 650   658  -921  -516
-493  -778   405  -696
-964   676  -808   580
-> 650

208  383  326  645  635  625  216
740  712  358  167  198  199  331
406  455  628  788  644  411  609
-> 208

16  62  31  28
56  14  87  60
47  86  80  67
-> 16

625  477  293   58  229
564  330  483   60  188
880   19  671  138  421
-> 625

222  203  220  190  218   51
193  219  223  215  205  166
229  204  226  197  233   20
-> 222

51  76  55  29  54
49  74  54  24  43
49  79  59  27  53
-> 51

105  244  142  205
112  248   32  192
145  249   43  167
-> 105

37  34   6  32
81   8  29  13
29  33  74  34
-> 37
---
[-3.51  1.32 -2.71  4.66 -3.39] → -2.71

[[ 4.24  4.38  1.23 -3.72  4.08]
 [ 3.22  2.53 -3.15 -1.07  0.13]
 [ 3.33  2.39 -2.82 -1.75 -0.60]] → -3.15

[ 1.01 -4.76  1.21 -3.71  0.36] → 1.21

[-0.21  2.36  0.36 -0.06 -0.36  5.55 -1.65] → -0.06

[5.37 0.88 2.67 0.38 1.27] → 2.67

[-0.03  0.35 -0.30  5.45 -0.11 -0.22  1.73] → 5.45

[ 3.73  4.95 -1.36  1.10  0.31] → -1.36

[[-3.82  0.67  4.13  4.66 -0.49 -2.54  1.21]
 [-0.55  0.17  0.59  0.69 -0.23 -0.35  0.24]
 [-1.96  0.39  2.03  2.31 -0.33 -1.33  0.69]] → 0.69
---
[[5.55, -4.42, -0.12, 4.83, -2.84], [-4.01, 4.51, 5.10, 5.39, 4.09], [-3.74, 5.38, 4.88, 4.99, 3.67]] value 5.39
[[1.67, 1.46, -2.93, 0.91, 1.40], [2.03, -2.18, 0.23, -0.34, 4.22]] value -0.34
[[3.05, 2.07, -4.60, 3.97, -3.58, 3.12], [2.84, 4.14, 2.04, -2.77, 3.54, 3.15]] value 3.54
[[1.02, 3.43, 5.15, 0.60, 0.80, 1.04], [1.70, 1.29, 1.54, 0.76, 1.07, 1.47]] value 1.07
[[3.28, 3.07, -0.13, 4.08, 0.39, 0.04], [2.77, -4.77, -0.19, -3.44, 5.25, 5.44]] value 5.25
[[0.75, 4.13, 0.70, -2.08, 2.00, -0.47, 1.37], [0.99, 5.45, 0.92, -2.74, 2.63, -0.63, 1.81]] value -0.63
[[0.76, -0.17, 1.47, 0.22, -3.33, 0.78, -1.14], [1.20, 5.01, 1.18, 1.74, -1.89, 0.09, -0.91]] value 0.09
---
[[7768 4942 4057 6108 6591 5436 6015]
 [4741 2791 8030 3023 8475 9044 6716]
 [3113 2886 7856 2770 6730 7835 5879]]	2886

[740 895 730 146 519]	895

[174 177 151 154  40 230]	177

[-263  224  664  698 -509  626]	224

[-42  -1 -37  32]	-1

[-734  991  334  261 -965]	991
---
[[-5.02  3.20  2.75 -0.87 -2.49]
 [ 2.72 -5.14  3.62  5.52 -3.29]
 [ 0.12  0.08  0.22  0.03  0.09]] gives 5.52, 3.62

[[-4.71 -2.18 -1.27  0.82  2.09  4.05]
 [ 2.08  2.22  3.42  3.29  3.70  5.12]] gives 5.12, 4.05

[ 5.24 -3.07 -2.36  1.04  3.24] gives 5.24, 3.24

[[ 3.82 -1.99  1.82 -1.54  0.06 -2.22]
 [ 0.69 -2.05 -0.20 -1.60  4.52  1.02]
 [ 2.87  2.77 -3.60  3.62  1.64  3.51]] gives 4.52, 3.82

[[ 0.10  3.92 -0.70  5.49 -3.59]
 [ 4.53 -0.99  1.99  0.62 -3.84]] gives 5.49, 4.53

[[ 0.02  0.26 -0.22  0.14]
 [-4.50 -0.46 -0.12 -0.07]
 [ 0.02  0.24  0.21  0.00]] gives 0.26, 0.24

[-1.31  0.03 -0.21  0.24  3.98  0.60 -0.47] gives 3.98, 0.60

[ 5.52  2.76  2.53 -2.31 -4.03] gives 5.52, 2.76
---
-389	95	-651	-786	-235
589	243	353	-872	467
-674	44	-646	-271	-419
--> -646

-36	15	12	-22
-20	24	26	-22
-5	15	9	16
--> 9

32	11	22	41	84	32	11
58	18	29	80	4	81	65
71	56	15	48	66	88	70
--> 15

3974	7915	3457	7180	2895
5685	3496	5219	3415	3324
3933	6968	3243	6344	4789
--> 3243

5	6	6	7	2	5
6	6	3	5	5	7
4	6	5	4	2	4
--> 5

25	46	39	-27
9	28	40	-29
16	35	38	-28
--> 38

-47	-108	-456	126	77	-731
-585	542	70	542	577	137
-437	-561	-77	-765	-709	1
--> -77
---
Q: [ 2.15  0.93 -4.86 -0.97 -4.75 -3.08]
A: 2.15
Q: [1.11 3.70 4.82 0.27]
A: 1.11
Q: [-0.51  0.98 -0.41  2.24 -0.67  1.08  4.41]
A: -0.51
Q: [-0.11  0.21  4.60 -2.54]
A: -0.11
Q: [ 3.21 -1.38  4.03  2.83]
A: 3.21
Q: [ 5.14 -2.45 -3.73  2.67 -1.18 -0.02 -1.95]
A: 5.14
Q: [-4.70 -4.97 -0.13 -3.58]
A: -4.70
Q: [-3.14  4.18  0.85  3.57 -0.58 -1.81]
A: -3.14
Q: [ 1.24 -0.98 -2.45  0.02  0.08 -1.44 -4.09]
A: 1.24
Q: [-4.14 -3.36  2.31 -3.17  4.95  1.17 -0.16]
A: -4.14
